Each named turn below is shown by a few rows before and after it. Which turns, in which order, take the first row of each later pair to the second? The first pair is answered.
Kop (before |-> after):
-0.103  0.018  0.588  2.024 -1.069 -2.514  1.643  0.306  0.581 -1.438 -1.275 -0.396  0.991 -0.131 -0.630  1.977 -0.271  3.155 -0.531 -0.711 -2.747 -1.449 -0.551 -0.294  1.922  1.070 -0.352 |-> -1.025 -0.206  0.494  1.470 -1.179 -3.159  1.159 -0.205  0.057 -1.321 -1.676 -0.928  0.185  0.870 -0.105  2.149 -0.240  2.369  0.350 -1.552 -2.303 -0.842 -0.589 -0.365  2.267  1.106 -0.784
-0.771  0.260 -0.661  0.352  1.022  0.012  0.377 -0.104 -1.292  1.892  1.254  2.492  0.562 -0.877  0.642  1.886  0.034 -0.660  1.426 -0.865 -2.647 -1.732  0.065 -0.448  0.264  1.535  0.884 |-> -0.655  0.328 -0.518  0.231  0.947  0.212  0.704  0.093 -1.488  1.746  1.240  2.012  0.830 -1.094  0.008  2.153  0.234 -0.139  1.233 -0.819 -3.129 -1.693  0.128 -0.638  0.183  1.592  1.118
-1.625 -0.281  0.876  0.580  0.322 -1.986  0.487 -2.477  1.013 -0.079 -0.161  0.302 -1.449  1.045  0.964 -0.209 -2.221  1.225  0.539 -0.145  1.497  0.044 -1.012 -0.482  0.948  0.164 -0.619 |-> -1.697  0.088  0.500  0.334  0.728 -1.102  0.827 -1.796  1.244  0.594  0.219  1.180 -0.824  1.123  0.026 -1.095 -3.037  1.418 -0.420 -0.618  2.037 -0.463 -0.437 -0.134  0.484  0.001 -0.648
gafu (before |-> after):
 1.545  0.871  3.613  0.003 -1.879 -1.609 -0.884  0.025  3.561 -3.050  3.320  2.095  3.122 -0.403  0.879  0.741  1.553  2.510  0.740  6.038 -1.092  0.124 -0.140  2.946 -0.608  0.337 -1.473 |-> -0.599 -1.724  2.797 -0.644 -1.191 -1.493 -3.816 -1.233  1.162 -2.397  1.931  3.559 -0.159  0.990  3.948  2.231  2.591  1.832  3.967  2.234 -4.212  0.753  0.379  3.192 -0.006  0.807 -0.820
-1.174 -0.148 -1.376  0.169  0.740  1.361 -1.008  0.132 -1.216  4.684  1.724  2.807  1.548  1.989 -0.301 -2.236 -2.414 -1.352  0.384 -2.755 -1.396  0.805 -1.506  1.017  0.181  1.431  0.215 |->  1.005  1.955  0.694  1.341 -0.660  0.079  1.467  0.644  1.715  2.757  1.921 -0.484  4.374  0.566 -2.072 -1.697 -2.782 -0.237 -1.501  2.348  0.877  0.752 -2.346  0.937  0.268  0.903  0.504
-1.864  2.845  1.563 -0.076 -0.128 -2.364  1.376  0.683  1.772 -1.140 -0.592 -0.549 -1.139  3.199 -0.454 -3.422 -4.431 -1.288 -0.852 -0.586  5.812  2.648 -1.272  0.569  1.531 -1.619 -1.966 |-> -2.421  1.772  2.169  0.369 -0.504 -3.440  0.580 -0.664  1.393 -2.447 -1.200 -2.702 -2.232  3.712  1.719 -0.785 -2.872 -0.604  1.824  0.116  4.621  3.719 -1.801 -0.048  2.714 -1.446 -1.090
 2.222  2.235  0.512  1.165 -0.561  0.709  3.427  2.037  2.468  0.393  0.676 -0.395  2.335  0.234 -4.693 -1.693 -2.633  0.808 -5.001  3.519  3.011 -1.773  1.088 -0.435 -0.873 -0.050 -0.594 |->  0.947 -0.949  1.590  2.263 -1.369 -2.028  0.449 -1.468  0.587 -2.717 -1.985 -5.355 -0.956  0.978  0.759  4.699  1.406  1.518  1.481  4.364 -1.266  1.661 -0.439 -1.301  2.201 -0.287  1.307
sepu (before |-> after):
 1.032  0.072  0.828 -1.071 -1.557  0.303  0.197  4.873  2.286  0.303 -1.535  1.053  1.871 -2.250 -3.267 -1.079 -2.509 -0.550 -4.262  1.787  0.708  2.662 -1.241  0.088 -0.285  2.336  1.070 |->  1.265  0.219  1.540 -0.383 -2.321 -1.077  0.200  4.091  2.637 -0.977 -2.189 -1.372  1.724 -1.823 -2.373  0.627 -1.954  0.027 -2.920  3.416  0.433  3.406 -2.191 -0.316  0.769  1.932  1.063
-0.324 -0.197  0.182  0.313  0.977 -0.157 -1.155 -0.650 -0.315 -0.456 -0.601 -1.429 -0.976 -0.302  1.886  1.406  1.908  1.097  2.213  2.320 -1.995  0.713 -1.060 -0.394  1.619  0.517  0.577 |-> -1.403 -0.755 -0.542 -0.347  1.519  0.329 -1.982 -0.533 -0.966  0.582 -0.483  0.200 -1.472 -0.318  2.108  0.802  1.890  0.451  2.350  0.100 -2.361  0.454 -0.620  0.227  0.933  0.518  0.595
 2.130  0.238  1.593 -4.714  2.007  0.387 -1.826  0.825  1.121  0.391  0.945  0.520  1.655  2.467 -0.218 -1.499  0.346 -1.377 -0.714  1.490 -0.002  2.177  0.404  2.570  1.758 -1.209 -1.109 |->  2.114  0.050  1.593 -4.601  2.127  0.229 -1.881  0.950  1.433  0.236  1.069  0.163  1.586  2.465 -0.338 -1.425  0.375 -1.201 -0.597  1.897  0.113  2.172  0.604  2.631  2.060 -1.470 -1.244
 0.046 -2.108 -1.131  1.164 -4.081  1.347  1.457 -3.244 -4.007 -2.699  0.221  1.730 -1.975 -2.568  2.177  3.590  1.399 -1.813  2.048  1.589 -3.118 -0.916 -5.432  0.028 -0.254  0.400  3.278 |-> -0.565 -2.164 -1.928  0.508 -3.671  2.196  0.909 -3.126 -4.729 -1.187  0.537  4.019 -2.277 -2.465  1.771  2.528  0.928 -2.492  1.714 -0.623 -3.563 -1.274 -4.722  0.123 -0.491  0.792  2.987
Now pairs of rows:
Between the rows of a pair lie 2 to 4 turns.
-1.102  2.555  2.257  0.275 -2.494 -2.542  1.955 -0.729  3.858 -1.493 -1.448 -3.851 -0.829  2.262 -0.162 -0.843 -2.743  0.310  2.059  2.736  3.690  2.944 -2.227  0.348  1.042 -1.774 -1.135 |-> -4.083  0.032 -0.717 -1.580 -0.407  0.169 -1.357 -0.717 -0.196  1.957 -1.647  2.051 -3.670  3.626  1.569 -2.063 -2.667 -2.106  3.774 -4.711  0.574  1.974 -0.232  0.980  0.178 -0.613 -1.494 => gafu sepu
 1.436 -3.696 -1.629  1.091  0.643  1.364 -0.123 -1.200 -4.074 -1.214 -0.411 -1.965 -0.166 -2.744  1.937  6.175  6.907  1.032  2.249  0.937 -5.612 -1.433 -1.020  0.060 -0.319  0.144  2.968 |->  3.774 -0.040 -1.687  0.537  1.039  3.538  4.027  2.417 -0.876  0.803  2.855  0.992  4.557 -3.805 -4.557  0.266  2.921  1.474 -5.207  2.410 -0.867 -4.636 -0.084  0.627 -2.986  0.308  1.166 => gafu gafu
 2.753 -0.651  1.236  0.211  0.884  0.892  1.845  1.920  2.821 -0.188  0.191  2.371  2.686 -1.968 -2.992  1.688 -1.175 -2.238 -1.577 -0.343 -0.367 -1.459  1.066  0.108 -2.677  0.980  1.575 |->  1.965 -2.635  1.667  0.708  0.746  0.005 -0.090  0.103  0.924 -1.290 -1.124  0.869  0.467 -1.798  0.377  4.657  0.927 -2.395  2.094 -0.927 -3.514 -0.206  0.652 -0.422 -1.606  1.318  2.734 => Kop gafu
 0.915  0.603  0.837 -0.234  0.340  0.261  1.088  1.118  0.879 -0.316  1.513  0.397  2.342 -0.704 -2.115 -1.764 -1.249  0.791 -2.704  1.035  2.198 -0.751 -0.002  1.486 -0.331 -0.803 -0.481 |-> -0.873  0.923  0.630 -1.015  0.202 -0.528  0.408  0.437  0.729  0.012  0.821  1.199  0.575  0.731 -1.271 -2.509 -2.400 -0.332 -1.809 -0.343  3.213  0.264  0.207  1.575  0.349 -0.898 -1.131 => gafu Kop gafu gafu
-3.603  0.459 -1.227 -2.815  0.698 -0.078 -1.182 -1.470 -1.705  1.693  0.806  0.573 -1.996  3.065  3.121 -0.101 -1.230 -0.197  3.286 -2.670  0.985  2.208  0.566  2.266 -1.746 -1.558 -0.593 |-> -2.413 -1.091 -1.003 -1.944  0.808 -0.186 -1.924 -1.823 -2.542  0.989  0.419 -0.604 -1.890  1.552  3.857  2.271  1.710  0.408  4.530 -1.658 -1.220  1.372  0.393  1.604 -1.744 -1.183  0.794 => gafu Kop gafu gafu
 1.818  0.264  1.803  1.721  0.833  0.474  0.862 -1.451  2.457 -4.490  1.238 -5.439  2.228 -1.967 -3.055  3.818  4.025  3.362  0.279  5.724 -3.345 -1.521 -1.496 -1.659  1.887 -0.982  1.161 |-> -3.593 -2.556 -1.923 -1.521  3.276  2.783 -3.970 -2.250 -2.481  0.008  0.450  1.708 -2.860  1.040  0.220  2.021  2.889  0.036  4.355 -4.968 -6.531 -1.063  0.724 -1.107  1.781 -0.597 -0.263 => gafu Kop
 0.429 -0.359 -3.638  1.327  1.963  3.206  0.553  3.618 -1.242  2.402  3.795  7.051  2.000 -1.243 -0.139 -2.373  0.352 -1.887 -2.365 -3.970 -0.314 -3.252  0.468  1.382 -1.737  0.987  0.620 |->  3.721 -0.485  0.734  4.563 -0.719 -1.063  2.272  1.293  1.468 -3.801  2.215 -2.835  2.888 -2.433  1.782  3.464  3.525  1.402  0.031  5.458 -0.841 -0.703 -2.476 -0.075  0.731  0.418  2.851 => sepu gafu
 6.049 -1.548 -0.184  3.123 -1.838 -2.403  2.367 -1.496  0.536 -3.821  1.742 -4.734  4.769 -6.445 -2.736  0.656 -0.136  2.407 -0.645  5.489 -2.159 -0.582 -0.392 -1.744  0.107 -2.093  2.264 |->  1.314 -5.327 -4.122  0.528  0.280 -0.039 -3.426 -2.635 -5.246 -0.174  0.533  1.910 -0.720 -4.479  1.645  0.895  0.879 -0.608  3.551 -4.681 -7.561 -0.546  1.878 -1.420  0.142 -0.917  2.260 => gafu sepu
 1.023  2.073  1.881  0.923  0.415  0.291  2.025  0.526  2.517 -0.193  1.601  0.081  3.035  1.066 -3.067 -2.705 -1.588  0.933 -2.292  0.968  4.037 -0.218  0.731  0.318 -1.653 -3.565 -0.522 |->  0.096 -1.283  2.274  1.342 -0.021 -1.469 -1.048 -2.770 -0.178 -2.364 -0.949 -3.262 -0.470  1.399  2.106  3.164  2.252  1.251  3.386  0.883 -1.285  2.272 -0.088 -0.717  0.568 -3.156  1.713 => Kop gafu
